In the data rows, 128 means zero.
In the table below, every row is followed by its label. The labels come from one hidden rule.
tensor([120,  79, 160, 225, 160,  55, 144, 113,  54, 176, 191, 178, 217, 142, 149, 111, 108,  90, 109, 207,  90, 123, 193, 148, 254, 164, 110,  59,  97, 188, 174,  60, 197, 220,  77,  97,  93, 173, 115, 177,  76,  93, 203,  60,  87,  45,  36, 119,  62,  93, 110, 148,  50,  89]) rm
tensor([134, 107, 147, 134, 103, 129, 125, 124, 115, 123, 133, 151, 129, 147, 112,  98, 118,  92, 129, 128, 122, 129, 120, 146, 143, 127, 117, 137, 129, 140, 122,  90, 123, 131, 106, 102, 111, 135, 136, 176, 111,  95, 114, 125,  85, 118, 104, 135, 135, 155, 163, 122, 123, 134]) ng
tensor([ 84,  75, 164, 222, 155,  30, 122, 104,  41, 169, 204, 147, 210, 113, 169,  99,  92,  90,  74, 224, 127, 136, 219, 131, 211, 159, 132,  79,  82, 190, 169,  56, 216, 209,  64, 114, 107, 156, 104, 156,  89,  78, 132,  52,  75,  34,  75, 139,  74, 142, 154, 172,  68,  81]) hz
tensor([109, 100, 145, 119, 101, 114,  69, 112, 108, 121, 126, 151, 148, 142, 153, 129, 132, 141, 129, 117, 139,  77, 149, 126, 120, 122, 116, 120,  86, 135, 137, 113, 144, 147, 122, 165, 141,  81,  95, 159, 136, 144, 117, 127, 124,  98, 145, 141, 108, 138, 137, 143, 110, 110]) rm
tensor([140, 159, 120, 142, 133, 125, 157, 107, 125, 143, 136, 170, 121, 124, 131, 143, 145, 132, 127, 128,  82,  76, 124, 143, 137, 133, 117, 143, 138, 122, 122, 142, 103, 121, 150, 116, 145, 127, 137, 136, 101, 114, 149, 131, 131, 142, 101, 108, 122,  81, 126, 110, 102, 124]) ng
tensor([ 98, 149, 122, 111, 122, 129, 133,  92, 133, 116, 151, 154, 136, 112, 162, 119, 116, 131, 132, 148, 141, 110, 170, 100, 115, 105, 116, 152, 167, 125, 154, 126, 120, 107, 111,  97, 158, 109,  79, 124, 157, 123,  98, 102, 109, 130, 132, 121, 150, 160, 123, 152, 142, 118]) rm
tensor([159, 177,  71, 120, 170, 152, 158, 119, 162, 138, 117,  62, 101, 150, 122, 184, 168, 159, 149, 104, 118, 146,  98, 119, 135, 147, 131, 126, 129,  65, 133, 160, 132, 107, 168, 114, 161, 138, 147,  93, 120, 175, 170, 142, 140,  94, 196,  91, 134, 185,  75,  83, 182, 143]) rm
tensor([152, 133,  93, 111, 137, 143, 176, 159, 140, 159, 126,  95,  96, 193, 111, 144, 151, 145, 139,  96, 168, 107, 110, 113, 131, 162, 146, 154, 163,  91, 175, 134, 120, 106, 162, 107, 153, 132, 144, 137, 111, 157, 144, 144, 121, 146, 159, 116, 127, 109,  82,  94, 138, 133]) hz
tensor([147, 150, 129, 136, 149, 133, 155, 141, 149, 147, 119, 131, 115, 195,  81, 151, 149,  93, 140, 103,  55, 144, 126, 128, 135, 154,  92, 123, 129, 118, 149, 118, 133, 152, 145, 121, 114, 139, 136, 154, 100, 123, 161, 142, 133, 161, 109, 137, 110, 112, 112, 114,  97, 118]) ng
tensor([158, 164,  70,  92, 182, 167, 150, 146, 155, 140, 119,  77,  80, 152, 122, 159, 168, 149, 153,  85, 169, 148, 118, 100, 141, 150, 138, 142, 183,  70, 147, 169, 109, 118, 172,  85, 156, 135, 139, 114, 120, 192, 152, 160, 176, 130, 167, 106, 137, 162,  79,  76, 108, 132]) hz
tensor([148, 153, 114, 127, 146, 137, 162, 163, 129, 158, 113, 133, 115, 145, 130,  91, 134, 122, 137, 125, 130, 149, 121, 140, 163, 151, 129, 109, 153, 130, 140, 133, 136, 150, 141, 125, 125, 160, 169, 194, 129, 107, 139, 140, 133, 120, 143, 110, 122, 138, 108, 134, 103, 139]) hz
tensor([ 50,  63, 185, 137,  46,  78,  82, 144,  65, 126, 152, 194, 199,  50, 204,  50,  22,  67,  73, 183, 138,  87, 146, 139,  87,  92, 134, 119,  87, 207, 130, 117, 178, 163,  60, 165,  96, 129,  45, 118, 173,  86, 115,  93, 105, 107,  91, 178, 109,  66, 209, 196, 146, 126]) ng
tensor([126, 143,  67,  70, 167, 191, 147, 178, 164, 114,  95,  93,  76, 154, 115, 205, 150, 182, 165,  87, 133, 144, 109, 111,  97, 117, 157, 138, 166,  46, 103, 159, 101,  87, 171, 119, 174, 104, 137, 112, 146, 196, 129, 178, 127, 177, 210, 109, 167, 135,  73,  96, 196, 161]) rm
tensor([122, 169, 104, 133, 156, 155, 147, 117, 153, 114, 119,  97, 120, 132, 118, 134, 146, 139, 155, 112, 176, 133,  69,  92, 131, 106, 138, 167, 100, 105, 121, 154, 120, 168, 138, 106, 153, 141, 144, 127, 138, 135, 185, 130, 156, 128, 129, 132, 125, 157, 115, 115, 132, 137]) ng
tensor([185, 153, 143, 140, 139, 138, 142, 154, 167, 153, 122, 149, 122, 189,  99, 125, 164, 136, 151, 117, 115, 156, 100, 151, 141, 150, 149, 116, 142, 118, 134, 122, 134, 145, 150, 122, 121, 214, 158, 165,  70, 100, 179, 136, 119, 152, 131, 110, 115, 100,  97, 114, 143, 148]) hz
tensor([244, 223,  56,   0,  76, 255, 134,  55, 203, 144,  52,  41,  61,  48,  16, 234, 200, 210, 165,   0, 255, 176,   2, 181,  13, 145, 194, 255, 219,  80,  31, 179,  38,   9, 205, 238, 156, 110, 192,   8, 215, 252,  86, 255, 149, 214, 141, 150, 140, 152,  43,  76, 249, 248]) hz
tensor([ 55,  65, 185, 154,  40,  81,  85, 191,  80,  99, 167, 198, 183, 108, 201,  63,  28, 102,  77, 187,  82,  60, 154, 118, 125,  92, 151, 113,  51, 218, 143, 104, 186, 124,  66, 183, 104,  65,  79, 130, 210, 109, 127,  71, 121, 106,  79, 184, 109,  60, 198, 208, 153,  85]) ng
tensor([134, 134, 125, 119, 125, 129,  99, 133,  90, 118, 126, 130, 127, 106, 116, 115,  98, 135,  88, 128, 130, 173, 136,  89,  94,  83, 121, 126,  86, 112, 144, 143, 147, 139, 136, 142, 154,  76, 105,  95, 166, 154, 132, 122, 140,  92, 149, 136, 119, 172, 125, 134, 134, 118]) rm
tensor([168, 173,  88, 117, 192, 160, 156, 125, 143, 133, 126,  96,  89, 179,  97, 166, 187, 156, 154,  83,  90, 171,  96, 117, 138, 145, 129, 149, 137,  74,  77, 158, 102, 135, 176, 100, 118, 141, 161, 110,  91, 197, 174, 152, 128, 131, 128, 107, 130, 159,  75,  99, 126, 145]) ng
tensor([144,  73, 152, 114,  96, 116, 125, 120, 134, 133, 138, 117, 138, 152, 134, 135, 116, 132, 115, 129, 136, 114, 161, 130, 154, 116, 120, 108, 152, 139, 107,  92, 124, 114, 122, 140, 110, 126, 146, 151, 121, 132, 101, 109, 154, 146, 108, 131, 141, 179, 147, 122, 117, 126]) ng
tensor([111, 174,  86,  71, 153, 172, 151, 139, 159, 137,  84, 124,  82, 157, 107, 188, 155, 147, 138,  88, 105, 120, 103, 105,  35, 105, 141, 156, 119,  86, 150, 191,  82,  84, 165, 136, 175, 104, 150,  54, 158, 170, 133, 147, 154, 136, 200, 144, 149, 140,  83,  88, 166, 152]) ng
tensor([ 96, 114, 148, 141, 103, 121, 114, 132, 125, 107, 154, 103, 150, 141, 142, 133, 103, 111, 103, 130, 122, 120, 138, 132, 121, 123, 132, 123,  89, 124, 101, 117, 133, 145, 100, 128, 137,  97, 100, 125, 140, 143, 141, 120, 140,  66, 123, 120, 135, 132, 142, 130, 137, 105]) rm
tensor([ 79,  87, 203, 134,  67,  76,  63, 176,  86,  89, 147, 205, 186,  60, 195,  47,  53,  95,  79, 150, 113, 105, 147, 120, 117, 119, 161,  63,  99, 196, 158,  84, 141, 135,  66, 178, 126, 129,  57, 104, 179,  52, 105,  56,  88, 110,  48, 167, 122,  53, 214, 191, 102, 114]) ng
tensor([144, 164, 103, 135, 168, 157, 174, 132, 157, 132, 118,  80, 118, 166, 102, 144, 164, 165, 157, 118, 171, 158, 126, 122, 112, 130, 147, 146, 130, 105, 120, 148, 127, 126, 174, 114, 133, 146, 165,  96,  75, 139, 133, 132, 125, 137, 154, 105, 148,  81, 100,  90, 144, 118]) hz
tensor([ 99, 122, 140, 125, 125, 129, 108, 117, 137, 127, 132, 108, 112, 130, 131, 103, 152, 120, 130, 134, 105, 112,  85, 105, 157, 136, 117, 122, 127, 111, 108, 110, 115, 134, 129, 123, 128, 142, 141, 126, 126, 111, 101, 118, 130, 113, 105, 145, 145, 106, 128, 119, 157, 124]) rm
tensor([169, 125,  95, 120, 145, 122, 150, 124, 115, 145, 106, 110, 118, 118, 109, 126, 146, 143, 138, 119, 166, 121, 137, 118, 111, 121, 139, 122, 154, 129, 143, 136, 111, 122, 131, 132, 122, 125, 141, 109, 109, 136, 151, 145,  99,  99, 126,  74, 142, 114, 124, 119, 117, 114]) hz
tensor([ 65,  69, 196, 163,  77,  75,  88, 134,  79,  89, 154, 175, 179, 100, 186,  83,  53, 115,  62, 160, 109, 109, 129, 129, 102, 128, 145,  84,  72, 165, 155, 103, 169, 142,  74, 164,  99,  86,  60, 128, 190,  63, 131,  75, 120,  78,  77, 169, 128,  86, 204, 205, 162, 136]) ng
tensor([ 96, 101, 164, 153,  96, 105, 102, 101, 121, 126, 130, 160, 162, 112, 158, 112, 121, 124, 104, 149, 107, 107, 129, 151, 129,  93, 104, 104, 119, 146,  78,  86, 172, 137,  92, 165, 120, 151, 106, 174, 147, 121, 104,  94, 115, 136, 100, 150, 118, 119, 160, 170, 114, 123]) ng
tensor([150, 123, 123, 134, 133, 134, 146, 159, 126, 145, 132, 130, 114, 131, 103, 122, 150, 118, 140, 121, 124, 108, 142, 136, 136, 140, 126, 156, 139, 118, 124, 137, 127, 105, 125, 118, 115, 132, 131, 142, 108, 130, 152, 127, 149, 137, 139, 113, 144,  95, 122, 128, 116, 129]) hz
tensor([142, 168,  85, 121, 201, 166, 123, 123, 153, 149, 115,  68,  62, 143, 106, 185, 175, 163, 184, 126, 121, 157,  84,  85, 106, 126,  97, 111, 198,  80, 122, 194, 115, 110, 192,  96, 144, 165, 172,  96,  66, 190, 164, 168, 152, 138, 173,  70, 129, 171,  77,  78, 198, 144]) hz
tensor([120, 133, 118, 137, 129, 137, 129, 145, 141, 113, 130, 118, 108, 125, 119,  66,  95, 138, 127, 128, 135, 128, 106, 153, 118, 116, 132, 129, 139, 106,  90, 119, 114, 118, 128, 107, 134, 154, 147, 185,  85, 139, 145, 151, 145, 155, 116, 117, 109, 123, 128, 139,  87, 125]) hz
tensor([145, 114, 121, 120, 142, 135, 101, 144, 122, 129, 140, 159, 126, 143,  94, 106, 108, 127, 139, 135, 135, 145, 140, 141, 136, 131, 113, 136,  95, 170, 103, 119, 139, 135, 139, 138, 122, 140, 125,  98, 104, 139, 101, 122, 132, 149, 120, 115, 133, 136, 131, 126, 131, 123]) rm
tensor([ 92,  68, 177, 149,  71,  79, 111, 117,  58, 154, 127, 177, 160, 112, 139, 102,  67, 133,  74, 151, 161,  49, 163, 137, 136, 129, 153,  91,  82, 184,  91, 108, 144, 153,  75, 139, 101, 146,  85, 194, 125,  93, 120,  99,  86, 139,  70, 166, 110,  78, 169, 185,  89, 117]) ng
tensor([145, 141, 142, 133, 137, 125, 105, 148, 125, 109, 136, 130, 142,  99, 115,  83, 149, 140, 124, 132, 181, 151, 113, 134, 147, 138,  94, 109, 138, 133, 118, 128, 121, 120, 132, 132, 127, 142, 149, 162, 123, 117, 132, 135, 106, 144, 123, 129, 137, 131, 140, 106, 154, 138]) hz
tensor([ 68, 132, 143, 129, 105, 115, 106, 103, 100,  84, 141, 149, 160,  73, 169, 129,  99, 138,  96, 167, 116, 126, 178, 141, 130,  83, 148, 133, 104, 160, 131, 153, 124, 125,  93, 132, 127,  74,  88,  82, 179, 151,  94, 113,  99,  76, 155, 136, 140, 188, 162, 156, 137, 120]) ng
tensor([121,  61, 158, 134,  75, 107, 132, 144, 104, 153, 155, 170, 147, 125, 116, 109,  96, 128, 125, 130,  84,  97, 112, 154, 127, 107, 134, 135, 138, 198, 106,  96, 129, 128,  94, 126,  98, 120, 105, 121, 136,  66, 109,  87,  83, 136,  77, 141, 126, 176, 177, 169,  99, 127]) rm
tensor([130, 104, 136, 129, 117, 141,  87, 118, 143, 137, 145, 148, 122, 110, 134, 123, 125, 139, 134, 129, 162, 150, 129, 116, 116, 150, 118, 120, 131, 141, 143, 145,  92, 110, 124, 143, 137, 112, 155, 152, 136, 132, 138, 130, 143, 132, 122, 131, 109, 157, 129, 119, 117, 120]) ng
tensor([103, 129, 125, 139, 114, 116, 102, 116, 127, 101, 136, 157, 126, 110, 140, 132, 121, 132, 103, 149, 123, 140, 116, 110, 147, 109, 130, 129, 111, 132, 109, 132, 123, 133, 116, 103, 152,  78, 104, 134, 121, 113, 120, 118, 135, 127, 125, 141, 101, 156, 132, 143, 130, 125]) rm
tensor([ 76,  95, 186, 140,  82,  92,  83, 101, 101,  85, 124, 158, 170,  75, 168, 107,  76, 109,  99, 158,  66, 151, 143, 144, 106, 106, 137, 113,  96, 118, 149, 132, 159, 124,  84, 175, 120,  97,  81, 108, 175, 118, 108,  81, 131, 106,  99, 144, 112, 107, 171, 163, 105, 126]) ng
tensor([180, 170,  91, 108, 144, 129, 160, 139, 146, 130, 119,  84, 107, 204,  98, 176, 147, 166, 133, 125, 121, 131, 100, 125, 156, 123, 107, 126, 198, 133, 129, 144,  98, 161, 174, 134, 117, 192, 169,  95,  83, 128, 179, 163, 113, 120, 156, 118, 158, 104,  87,  77, 106, 139]) hz
tensor([190, 166,  90,  98, 183, 175, 174, 162, 150, 137, 125, 110,  83, 155, 101, 152, 179, 146, 165, 110,  90, 132, 106,  97, 149, 145,  97, 139, 163, 105, 127, 163,  99, 120, 165, 111, 121, 147, 175, 122,  88, 161, 190, 158, 143,  76, 161, 103, 136, 123,  94,  72, 107, 140]) hz
tensor([101, 126, 127, 126, 119, 111, 108,  90, 134, 126, 121, 121, 124, 103, 115,  99, 131, 142, 124, 136, 136, 127, 144, 123, 115, 129, 128, 131, 100, 154, 154, 106, 101, 138, 126, 144, 125, 122, 126, 123, 133, 140, 108, 122, 114, 145, 110, 127, 124, 138, 131, 116, 120, 118]) hz
tensor([117, 111, 159, 107, 112, 107, 120,  91, 122, 117, 137, 125, 140, 123, 157, 113, 117, 114, 100, 123, 119, 115, 133, 128, 101, 110, 119, 110, 131, 131, 188, 113, 144, 134, 102, 133, 103,  61,  86, 149, 142, 119,  80, 119, 100, 112, 128, 153, 121, 120, 169, 136, 132, 110]) rm
tensor([ 79, 107, 136, 141, 108, 108, 104, 104, 118, 116, 140, 143, 144,  97, 173, 132, 107, 142, 122, 139, 129, 113, 159, 114, 122, 109, 103, 143, 113, 139, 117, 125, 164, 115, 102, 124, 118, 111, 113, 121, 158, 114,  94, 133, 122, 129, 100, 130, 147, 199, 125, 149, 132, 115]) rm
tensor([147, 128, 127, 137, 108, 118, 123, 125, 101, 120, 118, 146, 136, 120, 139,  89, 129,  92, 118, 159, 100, 127, 134, 108, 137, 140, 115, 129, 103, 119, 127, 124, 138, 165, 116, 105, 105, 140, 111, 155, 132, 100, 121, 121, 151, 142, 102, 160, 110, 123, 147, 145, 109, 117]) ng
tensor([ 95,  84, 180, 156,  82,  92,  95, 133,  87,  99, 150, 155, 177,  86, 188,  63,  93, 118,  60, 169,  83, 114, 188, 113, 132,  93, 117,  86, 116, 158, 136, 114, 137, 143,  81, 132, 103, 107,  96, 148, 164, 112, 101,  79,  83,  93,  76, 155,  94, 169, 183, 181, 117, 115]) ng
tensor([112, 123, 110, 137, 122, 115, 104, 134, 117, 136, 130, 138, 136, 104, 121,  94, 121, 124, 126, 151,  87, 145, 153, 129, 127, 121, 123,  78, 155, 139, 137, 142, 124, 108, 142, 113, 118, 130, 125, 132, 117, 142, 147, 116, 141, 128, 128, 126, 125, 151, 130, 127, 106, 115]) rm
tensor([150, 109, 129, 107, 145, 112, 116, 150, 168, 155, 118, 135, 120, 113, 130, 142, 128, 117, 125, 121,  96, 107, 122, 125, 154, 161, 125, 151, 167, 111, 103, 118, 104, 150, 140,  70, 133, 134, 136, 100, 103, 101, 129, 135, 126, 142, 160, 114, 102, 118, 134, 109, 133, 119]) ng
tensor([184, 204,  55,  80, 216, 201, 186, 115, 153, 125, 130,  58,  51, 203,  74, 226, 213, 156, 205,  84, 119, 215, 113, 125, 169, 148, 106, 149, 197,  73,  99, 145, 107, 120, 199, 105, 128, 169, 206, 131,  51, 209, 155, 168, 141, 127, 158,  46, 138, 200,  42,  39, 140, 156]) hz
tensor([ 64,  88, 194, 207, 128,  53, 113, 152,  80, 160, 199, 148, 214, 102, 207,  96,  84,  91,  92, 229, 136, 167, 172, 117, 160, 131,  88,  84,  69, 164, 170,  55, 227, 200,  58, 126, 103, 149,  95, 127,  97,  82, 115,  60, 112,  42,  71, 151,  97, 167, 154, 191,  86,  73]) hz
tensor([118, 102, 170, 160,  89, 115,  98,  96, 134, 141, 147, 185, 161, 116, 138, 120,  79,  95,  90, 137, 140, 105, 132, 124, 143, 126, 138, 120, 171, 161, 109,  55, 131, 139,  87, 149, 131, 144,  93, 174, 167,  98, 102, 101, 114, 118, 121, 180, 135, 136, 165, 173, 103, 141]) ng
tensor([ 75,  75, 156, 143, 101, 102, 130, 140,  85,  77, 128, 173, 150,  81, 165, 102, 103, 114, 100, 131, 132, 126, 176, 117, 126, 106, 146, 105,  75, 133, 116, 117, 144, 139,  88, 153, 141,  78,  53, 129, 162, 117, 108,  92, 154,  55, 109, 151, 115, 140, 163, 164, 139, 130]) ng
tensor([ 94, 111, 149, 115,  93, 106,  80, 106,  92, 114, 134, 147, 173,  94, 178,  91,  82,  98,  97, 141, 162, 127, 174, 146, 138,  70, 122, 125, 103, 150, 171, 119, 160, 132,  87, 102, 122, 113,  63, 139, 147, 109, 113,  77, 103,  85,  92, 177, 119, 133, 161, 186, 137, 114]) rm
Here are more rows. What is the label of each one?
tensor([165, 162, 122, 134, 145, 126, 146, 148, 142, 163, 124, 137,  95, 130,  78, 129, 123, 103, 183, 125, 167, 101, 149, 140, 152, 136, 121, 116, 168, 111, 107, 121, 126, 148, 133, 137, 136, 134, 144, 162,  81, 116, 132, 145,  84, 159, 124,  90, 143,  91, 133, 116, 103, 141]) hz
tensor([128, 129,  97, 153, 135, 119, 123, 111, 141, 145, 136, 110, 136, 113, 122, 122, 141, 133, 126, 107, 125, 144, 177, 147, 134, 149, 157, 101, 126, 153, 147, 125, 135, 132, 121, 132, 145, 144, 133, 172, 105, 109,  97, 112, 156, 134, 132, 140, 127, 125, 134, 145, 115, 113]) ng
tensor([138, 102, 149, 138, 121, 113, 168, 114, 117, 126, 150, 136, 152, 142, 105, 102, 113, 117, 137, 149, 113, 130, 133, 165, 127, 115, 124, 138, 126, 148,  99, 116, 145, 133, 114, 134, 112, 157, 118, 168, 114, 113, 118, 133, 107, 109, 112, 143, 132, 125, 154, 135, 115, 121]) ng
tensor([131, 121, 155, 150, 123, 100, 108,  97, 128, 113, 128, 108, 158, 130, 145, 116, 116, 118, 122, 131, 140, 135, 140, 113, 142, 139, 130, 151, 127, 119,  83, 121,  98, 116, 120, 166, 130, 114,  95, 132, 149, 121, 127, 126,  90, 134, 124, 128, 113,  89, 144, 147, 123, 115]) rm
tensor([124, 153, 104,  81, 141, 172, 124, 198, 128,  65,  99, 128, 108, 125, 140, 147, 141, 145, 114, 104, 185, 105, 120,  88,  46,  86, 150, 121, 157,  93, 138, 163, 119,  84, 142, 142, 159,  77, 120, 104, 184, 177, 147, 121, 159, 128, 195, 112, 164,  85, 134, 131, 159, 148]) rm
tensor([127, 138, 128, 124, 137, 142,  95, 132, 128, 111, 118, 164, 132, 125, 145, 145, 120, 146, 100, 147, 104, 169, 163, 132, 117, 106, 134, 141, 140, 160, 143, 128, 151, 141, 112, 145, 139, 126, 133, 133, 143, 117, 109, 116, 124, 135, 151, 131, 116, 138, 126, 136, 121, 116]) rm
tensor([111,  83, 130, 131, 114, 114,  97, 119, 124, 132, 121, 121, 139, 131, 132, 111, 137, 122, 130, 152, 147, 147,  89, 142, 102, 128, 141, 104, 108, 137, 109, 112, 134, 141, 105, 142, 120, 102, 116, 131, 140, 100, 125, 148, 137, 136, 151, 164, 118, 107, 134, 131, 108, 131]) ng
tensor([112, 143, 111, 124, 127, 120, 118, 112, 122, 127, 133, 142, 111,  92, 168, 143, 116, 126,  90, 138, 119, 134, 113, 104, 104, 124, 135, 128, 119, 124, 138, 103, 103, 153, 126, 129, 151, 144, 134, 161, 156, 118, 125, 142, 130, 119, 145, 132, 119, 156, 124, 125, 132, 126]) rm
tensor([176, 175, 109, 131, 142, 131, 125, 153, 159, 155, 116, 135, 122, 195,  93,  99, 144, 136, 140,  99, 158, 117, 111, 118, 144, 116, 112,  93, 140, 104,  98, 147, 124, 103, 143, 113, 130, 129, 144, 150, 113, 152, 142, 151, 132, 158, 133,  79, 114, 144, 100, 115, 132, 119]) hz
tensor([151, 128, 122, 127, 143, 145, 170, 109, 165, 154, 116, 146, 103, 159, 120, 139, 150, 138, 158, 126, 113, 132, 133,  96, 122, 150, 123, 135, 146, 111, 132, 147, 139, 111, 160, 126, 147, 108, 134, 151, 111, 164, 155, 161, 135, 126, 133,  93, 162, 118,  88, 102,  89, 147]) hz
tensor([140, 138,  95, 149, 163, 160, 133, 116, 180, 141, 118, 110, 123, 143, 114, 127, 132, 171, 135, 100, 128, 176,  96, 137, 118, 140, 125, 120, 138,  93, 139, 145,  72, 143, 148, 120, 116, 145, 174, 139, 119, 146, 139, 144, 128, 113, 157, 108, 140, 144,  88,  99, 116, 135]) ng
tensor([101,  96, 170, 146,  87,  93,  80, 139, 124, 108, 137, 141, 160, 103, 165, 113,  72,  85, 114, 152, 114, 156, 140,  97, 144, 107, 167, 102, 104, 143, 135, 117, 174, 133,  91, 154, 134,  83, 113, 125, 153, 132,  83, 121, 106,  76,  96, 148, 124, 116, 154, 155, 151, 133]) ng
tensor([142, 115, 125, 127, 149, 127, 149, 105, 115, 141, 131, 127, 132, 165,  89, 102, 158, 104, 133, 122, 127, 141, 106, 151, 146, 146, 123, 176, 164, 137, 122, 137,  75, 152, 134, 121, 127, 160, 130, 112, 104, 123, 165, 133, 132, 136, 112, 125, 115,  83, 111, 121, 135, 103]) ng
tensor([129, 108, 140, 158, 118, 116, 109, 121, 112, 145, 131, 156, 116, 155, 133, 133, 127, 132, 160, 148, 103, 105, 145, 117, 120, 122, 116, 160, 102, 137, 140,  90, 128, 146, 120, 110, 128, 167, 132, 145, 135,  95,  89, 136,  97, 152,  88, 117, 107,  83, 141, 146,  88, 125]) ng
tensor([122, 165,  78,  98, 178, 178, 143, 126, 153, 118, 106,  65,  78, 145, 128, 180, 162, 146, 159, 107, 115, 154, 116,  95, 119, 142, 122, 119, 117,  85, 125, 184, 107,  92, 175, 134, 164, 114, 170,  96, 111, 191, 136, 155, 154, 108, 176,  90, 139, 179, 101, 101, 171, 121]) rm
tensor([ 96, 122, 169, 143, 112, 120, 117, 157, 128, 133, 116,  99, 165, 113, 135,  95, 123, 119, 131, 136, 188, 102, 136, 134,  87, 135, 137, 149, 127, 134, 120, 111, 130, 143, 116, 124, 119, 129,  97, 138, 117, 116, 111, 115, 113, 136, 119, 137, 107, 161, 148, 133, 105, 123]) hz
tensor([133, 103, 149, 151, 103, 117,  94, 115, 107, 139, 109, 134, 160,  92, 161, 116, 109, 125, 117, 143, 123, 131, 144, 134, 142, 100, 142,  94, 115, 127, 151, 117, 153, 118, 112, 128, 122, 103,  96, 131, 153, 123, 106,  95, 125, 143, 117, 127, 135, 150, 163, 156, 147, 124]) rm
tensor([107,  87, 184, 173,  79,  96, 116, 137,  87, 128, 133, 168, 177, 104, 154,  92, 108, 115, 116, 153, 124,  78, 166, 171, 119, 103, 142, 116, 103, 186, 129, 101, 151, 134,  87, 152,  92, 131,  95, 165, 166,  78, 102,  84,  75, 115,  83, 153, 128, 112, 153, 164, 164, 111]) rm
tensor([139, 154,  89, 132, 151, 119, 170, 163, 150, 137, 118, 137, 136, 181, 112, 128, 159,  96, 140, 111, 198, 131,  87, 144, 153, 147, 132, 148, 116, 126, 137, 121, 101, 130, 147, 119, 139, 139, 150, 118, 104, 130, 151, 162, 144, 153, 147, 125, 138, 121,  93, 100, 105, 132]) hz
tensor([126,  90, 153, 160, 108, 119, 111,  96, 108, 130, 139,  87, 149, 101, 140, 112, 108, 113, 131, 133, 148,  81, 141, 151, 143, 134, 102, 141, 116, 153, 156, 109, 166, 131, 116, 145, 131, 129, 110, 117, 142, 114, 104, 132, 115, 122, 108, 147,  92, 116, 150, 143, 103, 120]) ng
tensor([121, 154, 124, 150, 109, 125, 107, 159, 146, 131, 139, 137, 134, 123, 148, 123, 125, 135, 113, 133, 134,  83, 171, 126, 149, 138, 134, 136, 109, 142, 136, 131, 135, 118, 120, 137, 138, 101, 108, 143, 147, 140,  82, 106,  96, 131, 114, 126, 136, 126, 122, 133, 129, 126]) hz
tensor([119, 160,  83,  14,  79, 214, 130,  94, 188, 110,  84,  78,  44, 127,  91, 126, 154, 186, 149,  26, 164, 112,  25, 126,   7,  84, 164, 210, 187,  81,  64, 182,  51,  10, 180, 152, 161,  25, 182,  37, 213, 186, 112, 201, 189, 203, 172, 144, 204, 111, 121, 124, 209, 187]) ng
tensor([128, 133, 116, 124, 133, 112, 155, 179, 138, 160, 122, 132, 125, 156,  99, 138, 145, 129, 179, 119, 126, 131, 107, 121, 150, 161, 110, 117, 126, 104, 130,  99, 112, 161, 142, 120, 132, 170, 178, 115,  87, 136, 141, 126, 116, 177, 138, 130, 130,  87, 115, 124, 119, 124]) hz
tensor([ 92,  85, 152, 126,  99, 119, 100, 109, 103, 121, 132, 149, 139,  90, 159, 141, 115, 132, 142, 152, 100, 120, 140, 135, 162, 128, 153, 110,  70, 117, 152, 105, 148,  99,  94, 167, 128,  92, 110, 129, 150, 111, 109,  99, 141, 111, 113, 152, 128, 105, 164, 176, 115, 111]) rm
tensor([128, 172, 113, 134, 140, 132, 144, 163, 138, 154, 124,  82, 104, 143, 105, 170, 162, 116, 133, 126, 151, 159, 127, 127, 128, 144, 123, 139, 108, 132, 141, 139, 120, 152, 148, 103, 122, 177, 157, 117,  82, 100, 163, 147, 136, 121, 117, 113, 132, 109, 104, 103, 162, 123]) ng
tensor([ 87, 110, 120, 117, 122, 119,  78,  72, 115,  97, 142, 137, 137, 101, 169, 107, 113, 150,  71, 145, 123,  94, 104,  77, 119, 115, 149, 130, 101, 128, 134, 123, 132, 121, 101, 128, 132,  81,  84, 100, 167, 143,  94, 123, 148,  57, 142, 145, 115, 166, 144, 156, 129, 147]) rm
tensor([124, 104, 168, 135, 103, 128,  77, 120, 106, 109, 133, 134, 136, 107, 142, 145, 105, 129, 130, 128,  90, 154, 126, 128, 106, 140, 122, 144, 151, 151, 118,  67, 167, 129,  92, 134, 109,  92, 113, 147, 123, 112,  86,  79, 112, 131,  78, 138, 118, 152, 162, 155, 105, 136]) rm
